W = [ -1   1 -13  35  13   4  30  23 -31 -41]
The 1st entry from the left is -1
Which number is the 5th entry?
Answer: 13
The 2nd entry from the left -> 1
The second-last entry: -31

[-27 -6 6 1 8 -4]
[-4 52 0 4 -1 -2]
[13 -3 -4 1 8 2]
[2 -20 5 6 -1 -3]
[18 18 8 -9 6 -4]
[9 -4 -3 -3 -2 -5]
[-8 -26 2 4 -5 -1]
[-2 20 -2 1 -1 1]
[-29 -16 4 9 1 -2]
[-1 8 0 -3 -7 1]
[13 -32 10 -4 -5 0]
Rows and columns are numbered from 1.
Find the entry just right of 20.
A: -2
The entry at row 1, column 1: -27
The top entry of the column that holds the largest entry is -6
The entry in row 3 and column 1: 13
The entry in row 1 and column 3 -> 6
Find the entry directly below 20.
A: -16
The entry just right of the smallest entry is 10
The largest entry: 52
Find the entry in row 2 and column 3.
A: 0
Find the entry just left of the smallest entry.
A: 13
Find the entry just right of -16.
A: 4
Find the entry at row 2, column 1.
A: -4
The entry just left of 10: -32
Find the bottom-right entry.
A: 0
The entry just left of -20: 2
The entry in row 3 and column 3: -4

[15 -22 -8 -2 5 -10 -1 7 -8 -34]
[7 10 -2 -21 -19 -23 -4 15 -11 -13]
[-2 -12 -8 12 12 6 2 -11 2 -2]
[15 -6 28 3 -8 -15 0 2 6 9]
[-2 10 -14 -16 2 2 0 -2 -8 -18]
[-6 -28 -14 3 12 -15 6 -24 6 3]
[28 -17 -2 -11 -8 -2 -7 -6 16 -18]
[-2 10 -38 26 8 2 0 2 -11 3]
[2 5 -8 3 15 -2 6 -15 -5 -7]
[-10 -33 4 -2 8 -6 0 -2 9 3]
[2 -17 22 17 -5 -2 -6 11 16 25]
[-6 -17 16 12 5 -2 2 11 -1 9]
[-10 -1 4 -2 -2 27 6 -15 -8 -2]
The entry just right of -4: 15
The bottom-right entry: -2
Report the entry just right of the smallest entry.
A: 26
Report the last entry of the smallest entry's row.
A: 3
Report the 3rd-last entry, reading row by row.
A: -15
Report the top-left entry.
A: 15
The entry directly below the smallest entry is -8
The second entry, reading row by row is -22
The 3rd entry on the main diagonal -> -8
Report the minimum.
A: -38
The bottom-left entry: -10
The fifth entry from the end, reading row by row is 27
Report the smallest entry in the first row.
A: -34
The first entry of the smallest entry's row is -2
The entry directly below -12: -6
The 3rd entry in reading order is -8
Report the 2nd entry on the main diagonal.
A: 10
Report the 2nd entry on the diagonal from the top-right corner.
A: -11
Report the entry just left of the smallest entry.
A: 10
The second entry from the end, reading row by row is -8
Report the fourth-last entry, reading row by row.
A: 6
The entry directly above -28 -> 10

Questions about the matrix below.
1) Report the bottom-left entry.
2) Report the entry in the top-left corner.
3) Report the smallest entry in the first column.
4) Report the entry just left of 0.528.
5) Report the third entry, reading row by row.
6) Report the smallest entry in the first row.
7) Report the last entry, reading row by row.
8) Report the entry just right of the smallest entry.
-1.482	0.578	-0.520	0.943	-0.898	-1.668
-0.619	-1.069	-0.365	-0.073	1.329	1.330
0.943	-0.800	-2.277	-0.797	-0.566	-0.406
-1.728	1.282	-0.886	-1.016	0.533	-0.323
1.464	-0.652	-0.127	0.418	-0.011	-1.792
0.097	-1.266	-0.279	-0.744	0.827	1.571
0.161	-2.029	0.677	0.528	-1.156	0.389
-0.580	1.273	1.483	-0.220	0.135	-0.650
0.673	0.714	-1.906	-1.132	0.073	-1.098
-1.640	-0.313	1.613	0.354	-0.207	0.096
1.417	-1.649	0.145	0.383	-0.976	-0.650
1) 1.417
2) -1.482
3) -1.728
4) 0.677
5) -0.520
6) -1.668
7) -0.650
8) -0.797
